Rotation paths and how fast each direction turns (deg/step)
Each turn is a multiple of 5 degrees from 10 to 175, or 0.
Each row of a path follows its step; steps can be skipped.
Rotation 1:
step 2: [  0.4  48.9 -19.2   2.8  11.6   9.6  -5.6  14.3  -6.5 -16.0   1.4  -7.1
  14.6 -32.1 -19.9  15.2 -18.6   5.0  11.2   5.1  -9.1  12.8 -17.7   5.4
  34.3 -11.2  29.1 -23.4 -35.6 -19.1   1.7  24.8  30.9  -3.8 -11.7   3.0
   3.1  19.6 -22.6 -15.1  14.0 -29.1  23.8   9.6 -12.7  20.5 -17.4  21.4
 -18.8  -6.5   6.2 -13.0   4.2 -16.1  35.5  -9.0]
step 3: [  3.2  10.0 -12.2   3.6  11.9  -2.3  24.9  -6.6 -10.7  -0.6 -34.3 -24.6
  -0.4  15.7  12.4  -1.9   3.4   6.3 -19.4 -17.3  -6.0 -10.6  14.9 -25.3
  32.7 -35.3 -11.2 -15.7  -6.3  -2.3 -15.6   3.9  12.5  29.6  20.8 -41.0
   3.2  48.4   3.5   1.9  17.9 -26.7  -2.7   8.2 -12.6  30.3  -3.6  29.8
   2.7  26.8   9.5   1.4  12.4 -26.8  -6.6 -24.0]
step 9: [  2.5   7.0 -18.7  -4.2   8.0   6.4  -0.2  -4.1 -17.6  22.2 -10.6 -21.3
  16.4 -32.7  18.3  -0.4   3.1 -17.1 -12.0  11.6  12.6 -25.7 -29.1 -14.5
 -10.3  -6.3  15.6  23.2  -8.2  28.4 -22.6 -19.6 -10.4 -27.8  18.5 -13.1
  -9.5  31.7  15.2 -18.2 -21.2 -18.8 -35.8 -17.7 -11.9  24.1   5.8  12.8
 -27.4   9.7  16.1   9.1 -29.0 -26.7  40.7  -4.5]
step 10: [  9.0  -7.1  24.3   4.2  17.3   6.7  -2.5  10.5   7.8  18.4   3.9 -22.8
  -2.9  21.5  -7.7   1.8 -31.6  -9.0 -14.4   7.9   0.7   9.8   0.8   6.6
 -32.0 -18.3  10.5 -20.7  15.2  28.4 -10.5 -12.7  -0.7  37.5  24.1   2.6
 -39.0   5.0  -4.0 -15.0  17.8 -13.3 -20.9 -27.9 -31.1  -3.8 -41.4  33.6
 -13.6 -30.2  -1.5  13.2 -17.5 -15.8  35.0  -7.0]
step 17: [ 35.7   2.5 -17.5  11.4 -19.4 -13.0  10.4 -25.3  36.6   5.3  10.3  10.4
  -3.9  18.7  28.9 -13.5  23.0  28.6   1.6  11.3  33.9  35.1 -11.4  29.1
  -7.0 -12.4  41.9 -16.0  -3.0  10.4 -23.3  -5.7  17.5  -1.3  10.7   5.7
   2.9   5.3  -7.8  35.2  -8.7  10.7  -4.6   3.3   1.9  21.1 -40.3   7.0
  -7.9  -7.7  28.6 -14.2  -0.1 -23.0   7.7  10.8]
step 20: [ 16.8  -0.2  -0.3   1.7  -2.4  16.3  -1.1  -2.8 -19.7  -9.0   8.5 -27.6
  -8.6   5.0   8.9   6.2  -8.0   8.2  -0.6 -14.6 -23.0 -21.6 -19.2  -1.7
  -8.4 -32.9   6.7  12.1  12.5  37.7  -5.6 -15.0   6.1   2.0 -42.8   2.4
 -34.0  17.7 -10.5 -14.5   8.8 -21.5  60.1  -5.6  -9.5  29.1   9.7  15.0
  -5.1  35.7  32.6  22.9 -16.9 -15.3   0.8  11.8]
step 21: [-30.7 -15.1  -8.6 -27.4  -3.3   7.9 -15.7  13.7   3.5  24.0 -17.4 -30.1
  24.0  -1.4 -19.3  12.4  -3.0 -16.6  -8.6  15.9  -3.7  14.7 -15.7  -0.6
 -15.1 -30.9  -2.4   6.3 -10.0  -2.9   1.0   9.0  -1.7  33.2   9.7   9.3
  -6.3  22.5   9.6  23.6  23.6  -5.6  48.5  10.7  20.7   8.9 -16.7  -5.2
 -18.0  -2.1   5.0  36.7 -18.7 -46.1   7.6   9.3]
step 23: [  3.5 -14.8 -36.8 -11.9  -4.2 -37.9 -18.2  -8.5  -2.5 -17.1  -9.7 -39.5
  -3.2   4.5  -0.9 -23.1 -11.2 -19.3  -5.8  -3.2  24.5  25.8 -11.4 -36.6
  11.3   8.1 -12.7 -18.9   0.0  21.3  -4.2  26.4  23.5 -43.1  -0.8  22.6
   0.5   9.1 -17.6  28.8 -22.7   5.9   8.6  25.2  10.2 -11.2 -31.7 -23.9
  11.4  -2.6  11.6  -8.7 -19.0 -16.5   1.2 -13.7]
step 28: [ 11.2  22.7 -16.3  -6.3  10.7  -9.6  10.7  -2.9  17.3 -10.2 -12.0  -2.7
 -10.9  -0.5  -0.7  -4.2  41.1 -22.7  25.2  -3.5   0.5 -22.7   1.7   1.7
  -7.5 -11.9   4.3   0.2  35.5   6.1  -7.2  32.0 -18.6 -19.2  14.7 -21.8
   7.7   7.4 -11.2 -11.8   9.7  17.0  25.7  13.2   6.8  15.4 -67.3  26.8
 -29.9 -18.9  -2.2  -0.8 -21.9 -13.4  32.6 -12.3]
step 33: [ 19.4   4.9 -10.5 -10.3  14.9   5.3 -22.6  12.7   4.6  11.8 -17.8   9.9
  15.0  -7.4 -14.9 -26.7 -10.4  26.9  11.1 -18.1  18.0   9.7   3.5 -20.1
 -18.9 -18.0 -11.3 -34.8   7.8  13.4  21.4   5.5 -15.9   9.9 -11.4 -23.2
  23.6  25.7 -19.4  28.4  17.1 -11.3 -22.8   5.4  14.6  10.1 -54.0 -12.2
 -40.8  11.3  -3.2 -17.2  24.5  -0.6 -22.1  18.7]
Speeds:
[  9.9  -0.4  -4.0  -3.9  -7.6  -7.3  -2.1  -5.3  -4.3  -3.8   6.1  -1.2
   6.7  -2.8  -1.9   5.1   4.2   2.3  -8.3   4.7   2.2 -11.6  -5.7   8.2
  -2.3  -0.1   2.1  -1.6   0.4  -2.8  -0.9   1.7  -1.6  -0.3   5.1   1.1
   1.6   2.2  -3.7  -4.5   3.8   3.8   4.3   1.1   4.5  -3.8  -0.5  -0.9
  -5.2   1.9   8.3   7.9  -1.2   9.4  11.2   7.2] : 95
[  2.6  10.1  -6.3  -7.6  -6.0   4.7  -2.9 -10.6   3.7   9.2   2.3   5.1
   2.1 -10.6  -3.9   3.2  -0.3  -3.8  -0.3   6.0   2.3   9.1   0.5   0.1
   0.7   3.0   4.1   4.4  -0.6   2.6  -1.0   0.6  -3.6  -3.4   4.8   2.2
   5.4  -5.9   4.9   5.1  -0.3  -2.3   2.5  -6.3  -6.5   2.0  11.3  -0.8
  -4.1   1.3  -6.2   4.4   6.8  -3.8   2.6  -2.5] : 145
[  0.5  -3.3   5.3  -5.1   1.2  -6.1  -3.9  -0.2   3.7   0.1 -12.2   5.1
   3.0  -4.5  -5.9   6.1  -3.3  -2.0   7.7   0.3   1.1   1.4   1.9   0.0
   1.8   3.4  -2.7  -7.4  -2.0   4.5 -12.8  -1.5  -0.7  -3.3  -3.0   6.4
   5.4   5.8   0.7   1.7   1.3   4.6  -3.4  -5.7   4.7  -3.6  -3.7  -3.5
   9.7   9.0   7.1   5.7   6.6   5.3  -6.7  -0.4] : 40
[  0.6   5.5   0.4  -5.2  -3.4   4.9  -4.2  -8.2   7.5  -0.8   2.3 -10.5
  -2.4  -0.7  -4.1  -6.7   5.3   1.0   0.2   9.1   0.8  -7.9   6.5   0.2
  -2.8   3.6  -5.2  -5.0   1.8 -11.0  -0.2  -4.2   6.2   2.9  -5.7  -3.2
   1.8   3.8   7.4   1.7   1.8  -4.9  -1.5   3.6  -5.4  -2.2  -3.0  -8.1
   8.6   2.1   2.8 -10.6   1.8   1.9   2.6  -3.8] : 35
[-6.1 -4.5 -1.7  3.5 13.5 -6.5 -2.2 -2.1 -3.9 -3.0 -0.8 -4.5  1.4  0.7
 -4.5  4.3  4.5  3.7 -4.3  3.3  0.3 -1.1  6.3 -4.3  6.3 -4.6 11.7 -1.9
  2.0 -1.9  6.2 -6.0 -0.8 -4.9 -0.8 -2.1  3.4 -5.4 -1.2  4.7  0.2  2.9
 -4.9 -6.0 -4.7 -1.3 -0.5 -0.5 -0.4 15.3 -6.2  0.9 -3.9  2.1  8.9 -5.6] : 110
[  1.5  -4.8  -1.0   0.3   9.6  -6.1   4.6  -0.8   1.3   3.9   5.2   2.4
  -6.4  -0.5  -2.3   4.2  -3.5  -1.4  -3.1  -1.5  -6.3  -5.1  -0.3   2.5
   4.2   1.9   2.4  -2.9  -4.4  -5.5   1.4  12.3   1.9 -13.1   1.8   1.4
   1.0   5.4   0.5   0.8  -1.1  -2.2   4.1  -0.2  -3.2  -2.9  10.5   5.3
   0.5  -1.6  10.6 -13.2   8.0  -3.7  -1.7  -0.8] : 65
[  4.3 -15.0   1.4  -0.2   5.2   8.0   3.5   2.3   5.6   2.0  -6.4   3.4
  -1.1  -9.4   0.6  -2.9  -2.5  -7.4  -3.1  -3.7   5.8  -8.3   4.5   4.1
  -4.8   5.5  -4.0   1.8   7.8   2.4  -3.3  -0.5  -2.5  -4.4  -1.4  -1.4
   1.3  -1.9   0.0  -3.9  -0.4   5.9  -5.4  -1.3  -5.8  -0.7  -2.2  -0.1
  -4.6  -8.4  -7.1  -2.1   2.4   4.0  11.6  -4.6] : 20
